Each named turn below is shown by a few rows before and after it. Which turns, in which order, take the first row of each later pair to the second? The first pair is answered.
k_376:
[-20.6 -37.0  -8.9   1.9 -20.3 -30.9  -9.0   7.7  -9.0  15.4  -9.9  25.0
  -7.0  11.5  20.0  19.0 -11.1] -> [ -6.8 -25.8 -10.4 -33.7 -24.9  -7.9  -0.6  10.1   8.4  -4.0  11.2  19.8
  12.1  36.3   5.6  12.8 -15.3]
[-19.5 -26.3 -21.7  24.3  14.0  -6.3  -7.8 -11.0 -40.6   9.0  -1.7   9.2
 -30.2  -3.6   4.8 -10.5 -10.1] -> [ -0.2 -27.5  -5.7   6.8 -13.5  33.0   0.6 -28.5  17.4  16.5  17.1  -0.9
  14.3  24.0  17.4  25.6 -10.7]
[ 10.8  -3.0   1.3  30.9  21.0  -3.3  -3.3  -2.7 -13.6   4.8 -11.1 -17.6
   0.5 -26.4 -13.3  -2.8   0.9] -> [ 24.9   0.8   6.5   8.9   8.5  22.0   2.8 -10.3  15.3   0.3   7.0 -25.1
  25.5  -6.2 -14.0   8.0  -0.6]
k_597:
[-18.3  -6.5  -1.8  25.0  10.3 -24.0  -9.4   9.2 -29.3   6.2 -17.5   4.2
 -20.5 -17.8   2.9 -10.2   8.0] -> [-16.3   7.4  -0.2  26.7   5.6 -29.2 -12.9   2.4 -11.8  11.0 -12.5   5.6
 -15.7 -29.9   4.0  -4.4  15.7]
[ 0.4 -9.1 -0.3 -7.0 -7.8 19.1 -1.1  3.0 -5.4 -9.9 -8.9 -5.1 11.7 21.7
  5.5 -0.3 -8.6] -> [ -8.1   7.1 -21.8  -9.1  -5.4   8.3  -3.2 -11.7  -0.9  -8.4   6.3   8.1
   4.4  17.7  -3.4  -0.2  -3.4]
[ -7.9   5.0   1.1 -19.6 -12.0 -35.3 -33.5  18.1  14.9  14.1  -5.6  18.6
   0.8  -9.9   0.3  13.3   0.1] -> [ -2.4 -18.2  17.5 -19.5  -9.4 -22.5 -28.0  33.3  -0.2   8.7 -19.7   7.4
   2.6   1.5   8.4   7.5 -10.7]
k_567:
[ 12.5 -44.9  32.0   8.7  -7.2  45.8  22.5   3.0 -27.5  -8.8 -10.9 -17.7
  10.2  16.2  20.0  11.4 -17.0] -> [ 25.0  12.2  -2.7   6.6   4.4  55.4  39.2 -31.5 -13.6 -17.1  29.8  -8.2
  -2.0  -0.6 -14.5  -4.4  -1.9]
[ -5.5 -30.4   6.0 -33.9  -5.4  -4.0 -16.0  21.7 -15.2 -18.4  -4.5   9.1
  11.8  34.9   5.0   1.1 -18.8] -> [  6.6  -5.2  -7.4 -36.8  -2.9  17.6  -0.7  -0.9  -1.1 -26.2  22.6   7.6
  13.3  41.2  -8.4  -3.0 -14.2]
[ -5.6  -9.1  -7.3 -17.7   8.1   0.2  -3.3  -6.2  -3.5  -0.4  -1.1   5.4
   5.7  12.2  -1.7   0.7  -7.9] -> [ -2.9  -4.3 -10.8 -17.0  10.4   0.7  -1.1  -9.7  -2.3  -3.3   2.8   6.7
   4.2  10.6  -4.0  -0.1  -6.1]
Pairs:
(two turns a pair)
[  5.0  34.6  22.2  37.4  25.2 -17.3   8.7 -24.6  17.5  23.2   3.2 -13.4
 -11.5 -51.1  -2.9   3.1  20.9] -> [ 35.9   2.9  46.2 -10.4  24.0  35.2  27.1   4.1   5.5 -13.9   1.7 -41.4
  13.1   9.5  -9.1 -13.9  -7.9]
k_376, k_597
[ 19.8  -4.7   0.1 -19.8  -5.6  38.3  23.1 -30.4  22.9 -11.8  10.0   2.6
  31.0  31.3  -5.6   3.1 -10.9] -> [-22.9   1.6  -9.7  -2.5   8.0 -54.7 -21.5  -3.2 -10.2  -1.9 -24.8  31.0
  -9.2 -22.9  -2.3 -15.6   5.3]
k_567, k_567
[  2.1   3.1  -5.5  21.9 -16.5 -34.7  -9.0   9.7  14.3  24.4 -17.0  -0.8
   0.2 -27.8   3.1  20.8  23.7] -> [-14.9 -10.5 -38.0  13.9   1.8 -29.7  -3.4   8.2 -36.5   6.9  -7.6  14.4
 -20.4   3.6 -10.3  -1.3   9.8]
k_597, k_597
[ 24.3  -6.2 -36.0  -2.8 -25.1  51.8  38.3 -23.4   0.8  15.2  18.7 -19.7
  23.7  15.3 -10.5  13.5  -3.5] -> [  9.1 -18.2 -28.7  37.8 -28.0  30.3  32.4 -27.7  -4.8  41.8  -1.6 -18.8
  13.1 -10.1   5.6  27.9   3.6]
k_376, k_376
[  8.5  43.6 -12.7   9.7  22.2 -26.7  -2.1  -8.7  -3.5  -7.6  -2.1  -1.3
 -24.7 -49.0 -24.3 -29.1  18.8] -> [ 40.7  22.0  36.5  -1.5  -0.2   9.5   6.8   8.5  35.8  -4.7 -14.1 -34.2
  16.9 -32.7  -1.9  -6.8  12.1]
k_597, k_376
[  0.9  15.7 -32.1   7.0  26.6   1.5  10.1  -8.1 -16.0 -14.0 -17.6  -8.5
 -42.2  12.6   2.4 -46.3 -22.5] -> [  1.9 -19.5   3.8  22.8 -10.6  16.4   3.4 -13.3  31.5  21.4 -32.6 -19.0
  -0.7  21.2  45.0  12.1 -23.3]
k_567, k_376
[-22.3   7.3 -10.5   1.5  -5.3   2.7  18.7  19.7  26.1   6.8  -0.7  12.6
  23.1 -17.1   4.5   2.8   1.2] -> [-26.5   7.4 -14.0   8.1   1.7  -4.1  15.1  20.7  14.3   7.1  -4.6  15.1
  12.3 -25.9   5.4  -3.0   2.3]
k_376, k_376
[ 21.5   4.1  -5.6 -26.2  -5.3  24.4   9.4  -8.7  29.2   2.0  38.3   4.4
   5.1  -9.0 -20.1  20.5  -3.4] -> [ 10.4 -19.6   3.8  -1.7  20.1   0.4   5.4  22.3 -35.5  -0.7  -0.5  -0.5
 -32.6 -26.5 -19.1 -13.0 -10.9]
k_597, k_376
[ 14.6  -7.6 -26.6 -13.6  -5.7   4.9   8.4  22.7 -12.1 -40.0  11.1   1.0
 -18.3  42.6  -8.6   0.1  -7.8] -> [ -5.4 -15.7 -18.8  45.5 -16.1 -23.0  -3.0   7.8  -0.2   6.6  -6.5   6.8
 -22.4  -0.7  20.2  36.7   7.6]
k_567, k_376
[ 17.5  -6.0  23.4  37.2  -7.0   1.0   2.6  18.3   9.9  12.7 -19.7 -11.9
  11.9 -28.3   6.4  16.7  10.0] -> [ 27.7  31.5  -0.9 -10.2   8.9  -0.6   4.5  21.7   3.6 -24.6   6.3  -4.5
   3.1 -16.8 -32.2 -20.7  12.8]
k_376, k_567
[ 17.8   3.6  18.2  14.6  -5.1  -2.9  -7.5  11.1  14.4   9.9 -16.9 -12.5
   0.4 -11.3  17.0   0.9  -0.9] -> [ 23.4  22.4   5.5 -13.4   2.5  -0.1  -3.4  12.3   9.2 -11.9  -2.7  -8.0
  -4.9  -2.3  -3.8 -22.6  -2.1]
k_376, k_567
[-13.1   4.0 -26.2 -34.7 -18.4  -4.1 -16.9  -1.8  -2.6   1.2  25.5  22.6
   9.5  18.1 -18.4  -6.4  -7.2] -> [-21.1 -34.1  -6.4  -0.8 -25.8  -1.3 -18.4   4.4 -12.4  23.8  -3.0  17.4
  10.9  15.3   9.8  14.0 -14.1]
k_376, k_567
[ -7.8  -0.8 -14.9  25.9   8.8   0.9  18.2 -27.9  -6.8   6.9  13.1  13.4
 -16.4 -14.4  -1.7  12.6   0.0] -> [-12.0 -11.2   4.2  31.4   4.5 -11.6   8.6 -12.6  -4.5  13.8  -7.1   7.0
 -10.1 -25.4  10.4  21.4  -1.4]
k_567, k_597
[ -8.9  -9.3   5.6  28.9   7.2 -12.5 -10.5   2.6  11.2  16.8  -4.5   6.4
 -11.1 -23.1  16.3  24.4   5.1] -> [  6.7 -25.5   8.3  20.7  10.5  31.8  11.8  -1.6  -0.4   5.8   3.8  -6.3
  -1.6  13.2  13.3  19.0 -10.7]
k_597, k_567
[ 10.7  33.7 -33.8 -21.5  24.1  10.9  10.3 -24.8 -26.4 -23.5  30.1  15.7
 -28.0  20.0 -44.6 -27.8  -8.1] -> [ -1.4  43.2   5.5  -1.4   1.2 -57.9 -35.7  -3.2  21.7  11.3  -9.8  14.3
 -14.8 -48.3 -13.0   3.7  21.4]
k_567, k_597
[  1.8  -4.6 -21.7 -16.5   4.2   2.1   4.6 -27.0   7.4  -3.2  35.9  -3.8
 -11.9  18.3  -4.5  -6.5   5.8] -> [-10.7 -12.6 -10.5   0.4  -7.7 -19.0 -11.1 -22.9  21.7  15.1  22.4   0.0
  -4.8   0.8  14.1  15.1  14.0]
k_567, k_376
[ -6.4  12.9  11.8  19.0   7.8 -29.4  -4.1   4.6   2.4   1.2  -9.1   6.7
   2.4 -49.4   1.5   6.2  16.3] -> [ 15.4 -24.8  30.9   7.3   5.8  25.5  19.4  12.7 -12.9 -12.7 -11.3 -19.7
  19.8  -2.7   6.2   5.8  -7.8]
k_597, k_567
